Turns, then the turns between two rows, first turn first; the first pair answered:
F:
[12  5  3 -4 -9  5  7  3  5 10  9  6 -3  5  2 -1  1  0 -5 10 -7  7 -1] => [  4  -1   2  -5  -2   7   3   2   7   3   9   0  -5  -3 -12   0  -1  -6
 -11  12  -4  10  10]
[-10  -2   7   2  18   4  -4   2   4  -7   5  -1 -14  -3 -13   0  -6 -13
  -1   9  -6   0   6] => [-14  -3  -1  15  10   2  -3   7   5 -13  -8  -9  -4  -1 -11  -4  -7  -3
   7  -5   3  -6   5]
[ 10  -6   4  -7  -2  11  11   2   3  -6   8  -2  11  -5 -14   4   0  -9
 -19   6   9   6  15] => [  6  -6  -2   6 -10  13   8   5   1  -9  -3  -9  13  -1 -12   3  -1  -2
 -15  -4  15  -1  12]
L:
[  7  -4  -1  10  11 -13  -5   8   0  -6  -3 -14  -6  -7   4  -7  -4   1
  -5   4  -8  -1  14] => [  6   3   9   0  10   0   3   6   6   6  13  -2  -8   0   0  -4  -1  -5
   3  12 -19   3   8]
[ -4   4  -2  21  10   8   3  11  19  -5  -2  -5 -15  10 -12  -4   0  -8
  25  -2 -13  -6   2] => [ -1   0  -6  26  13   1  -4  12  14 -13 -11 -20 -11  -1 -12  -8  -5  -4
  14  -4  -2 -10  10]
[ -3  -9 -11   6  -5  -4  -6  -3 -10  11  -5   6 -10  -4 -10   6   6  11
   6  10  18  -2   3] => [ -1  -9  -6   0  -2   3   2  -5  -8  13   0   8  -6  -5 -17   6   4   2
  -3  19  15   2   5]
E:
[  0  -2  10  12  10  -1   2   5  12  -6   4 -10 -13  -7 -14  -4   3  -8
   4   5 -19  -5  12] => [-10   0   9   8   8   2   2   5  11  -3   4   0 -10  -3 -16  -3   6 -11
  10  -2 -18  -9   0]
[-13   3   0   3  -2  -8 -10  -1  -9   0  -7   8 -17   7  13  -6   5   4
  11 -12 -11  -9 -12] => [ -8   1   5 -10   0  -7  -9  -9 -15   6  -1  13 -11   4  21  -3   7   4
   0  -4  -8  -5 -11]
[  5  -7   9 -12  15   0  -9  -5  -1   1   6  15  -5 -14 -17   6   4  -1
 -16  17   0   7   8] => [ 11  -6   4   2  18  -3  -8  -1   6  -6   2   3  -5 -16 -17   4   2   3
 -15  15   1   7  14]
X:
[  2   1   3  25   6   0  -9   6   4  -6 -10 -16  -5   0   3   0  -6   6
   2  -6  -6  -3  10] => [  6   6   8  -2  -2  -4 -12  -6 -11  12   3   3  -5  -4  19   6  -1  10
  -6   5  -6   7  -4]
[  5 -12   1  -5   3  15  11   9   9 -11  14  19  10  -1 -24 -10  -9  -1
  -9  -3  10   5   1] => [-11   0   2   4  10   4   2   8   8  -1   8  23 -20   8 -11 -10  -6  -1
  19 -13 -10  -4 -16]
[-24 -16  -2 -11  -6 -12  -5   1 -18  -1  -1  20  10  -1  -7  -4  12 -11
  10 -29   9 -17 -16] => [-15 -23  -3 -10  -8  -8  -3   5 -16  -8   1  16  19  -4 -13  -4  12 -13
  -2 -24  19 -14  -6]
[  1  -6  12 -21  -5   0 -10  -3  -9   5   7  14   9   4  -1   3   3   1
 -10  -1  13   6  -8] => [ -9  -8   4  10   2   5  -9  11   9 -11  -7  -2  -3   9 -17  -7  -3   0
   5 -13  14  -5   4]
Pairs:
Each pair is 2 to 3 turns apart.
[-16  14  -1   1  14  -7 -13   2   3   1 -10   8 -18   9   4  -6  -1  -8
  20 -12  -6 -11  -5] => [  9  15   3 -20  -7  11  10  -6   6  13  14  14   2  12  13   0   4  -1
  11   7  -7   5  -8]
X then E then L
[-23   0   2   9  16  -8 -14  -3   4  -8  -8   2 -22   5  -7  -3   0 -12
  16  -7 -10  -8  -5] => [ 13  -6   3 -12   3  -9  -9 -11  -3 -11   8  -9   5 -16   0   3  -1  -4
 -25  17   4  10  18]
X then E
[ 20  -8  10   8  -1  24   6  -5   5  -2  20 -16  25  -6  -6  16   3  -3
 -10  16  16  11  11] => [ 20  -2  17  -2   2  18   1 -15   1  13  29  -7  15  -4   4  18   6  -3
  -7  25   4  16   0]
X then F then X
[ -8  19   3 -28  -4  20   8  -1  -9  18  16  32  -3  32 -13  -6   5  -2
  22 -11  13  -9 -18] => [-13   7  -3 -11   3  26  10  16   1  -9   2  16   5  30 -39 -12   0  -8
  17 -21  28 -19   2]
F then X then F
[-17  -6   1  -4   2   0  -9   6  -8 -10 -11   7  -1  -2 -16  -1  -1  -7
  -4  -7   6  -8   2] => [-11  -5   2   5   8  -2  -9   7  -2 -15 -12  -2   0  -6 -16  -2  -2  -8
  -5  -6   8  -7   9]
X then E then X
[ -6 -14  14   1  10  17   1  17  13 -14  10  -7  -3   0  -8  -4  -3 -19
   0  -4  15  12  17] => [ -1 -14  15 -13   7  -8 -16   3 -14  -1   5  -6  -1  -8  18   0  -1  -9
 -11   0  20  16   9]
X then L then X
[ -3  -1  10 -19   5  -6  -5 -15  -8  12  12  13  -2  -2   7   1  -3  -3
 -10   8  -2   4   2] => [  5   8   7  -6   0  -5  -1 -11  -1  17  11   7 -10   4  19   1  -2   4
   7  11 -14   5  -3]
E then L
[ -7   3  12  -4  15 -12  -5  -1   9   2  23   2 -27   3 -13   1   0 -27
  12   2 -26   2  -9] => [-23  -1   2  -7  -2  -8  -3   3  -6   0   3  19 -17  17 -13   0   2 -20
  23 -27  -5 -13 -20]
F then F then E
[ 13  -1 -10   8 -15   6   2   5  -2  -4  -9  -4  19   2  12  -3   5  12
 -11   1   4   9   4] => [ 10   1  -9  12  -2  -8 -13   0  -4  -2 -14 -10   6  -8  19  -3   0   7
 -10   7  -6  11   8]
X then F then L
[-11  -4   4  18  20   1  -4   1  12  -1  -1  -7  -7   3 -21  -1   6 -13
   5  -6 -13  -6  13] => [  5  -5  -4  -6  -2 -16 -13 -14 -21  16  -3   1   5  -6  20   5  12  12
 -10  -6   1   3  -1]
F then X then L
[-24 -10  -8   5  -7  -7  -9   2 -23   2 -28   4  -7  15  13   3   3   3
   9 -23   6 -12  -7] => [-27  -9  -5  19   5  16   2  15   1 -11 -20   1  -8  20 -16   0  -2 -11
   8 -21   7 -11   5]
X then L then X
[ -3  -3   2  -4  -1  18   8   3  10   2   8  11   6   5  -8   0  -2 -11
  -2   0   2   6  -5] => [  3  -9  -3  -7  -8   5  -1  -4  -5   1  -2   6  13  -6   6   0  -4  -2
 -13  -3  13  10  -1]
L then X then L
[ -7 -12  -5  17   8 -16 -17   7  -4  -7 -20 -20  -4  -9   2   1  -3   7
  -6  -6   9   0  11] => [ 11  -6   8   0  16 -12 -10  -5   5   2   7 -14  -6 -17   3   2  -5  -2
 -16  21  -8  16  14]
X then L then E
[  3  -4   4 -21  -5  -4  -3 -12 -16   7   8  10   8 -12   1   2   2   2
 -20   8   8  10  -5] => [ -7   2  -3  19   2  18   9  12  13 -12  -2  -1  -3  10 -21  -6  -1  -3
  12  -8   1  -4  -2]
X then L then F
[  0   0  10 -24   0   4   6  -7  -4  13  15  10   4   1  -5   6  -2 -11
 -12  14  -3  -2 -10] => [  4  -6  -5   2  10  -9  -8  -2  -4  -6  -8 -21   2 -13  -2  -1  -6  -5
 -19   1  14 -10  13]
L then L then E
[ -1   5  -8  -3 -17  17   3  -1  -6   2   6  19  17  13   9   7  14  12
   0  -7   8   7   0] => [-22   6  -3  11   9  12  -7   4   8  -8   0  15  -6  13 -16   1   9  -8
  12  -8  -4  -3   8]
F then F then X
[ -1   1  20 -37  -6  38  21  -6  15   3  36  21  18   5 -26   0   5 -10
  -9  25   1  17   5] => [  7 -15  -8 -21 -17  -7 -12 -12 -22 -13  -9 -12  31 -28  13  -5   2  22
 -36   3  41   8  25]
L then E then L
[ 23  -2 -16  -8 -10  -5   4 -12  -7  -2  18  -4   8  -3   4  -3  -7   8
 -17   6   3  -6  13] => [ -8   4 -10  -8  -5  -6   0 -10  -9   5  11  20 -10  15   0  -3  -3   3
  12 -10  -7 -21 -11]
X then E then E
[  8 -11  -5  13   6  -2   5   7  15 -17 -17 -18   5  -2 -18 -11  -6  -1
 -16  -2  19  -7  20] => [ 20 -12  -2 -13  -1  -4   6  -7   0  -4  -4  -4  16  -6  -5  -4  -3   0
 -33  12  22   7  18]
X then X
[ -2  13   1  -4  -8   7  13   3  10  -6  15  -2   0   6   2 -10   3   8
   4  -5  -2   3  -8] => [  3   6  -7  -4 -11  -2   6   2   0 -12   4 -10   4  -4   8  -9   0  15
  -9 -11  12   3  -2]
L then X then X
[ -2 -16   4   6  -7 -15  -8  -2 -11  -8 -11  -4  14  -1  -7  -5  -2   0
 -15  -2  15   6   5] => [ -8 -12   0  14  -1 -18 -10   4  -5 -10 -19  -7   2   0  -7  -6  -3  -1
  -2  -7   9  -1   1]
X then X then X
[ -1  -2  11 -31 -10   3   7 -16 -16  23  19  22   1   4  10   3  15   1
 -12   5 -12  12 -10] => [ -5   2   8 -17 -15  17  17  -4  -1  22  15  23  -4  18   5  -1  16   0
  12  -3 -17   4 -19]
X then L then X
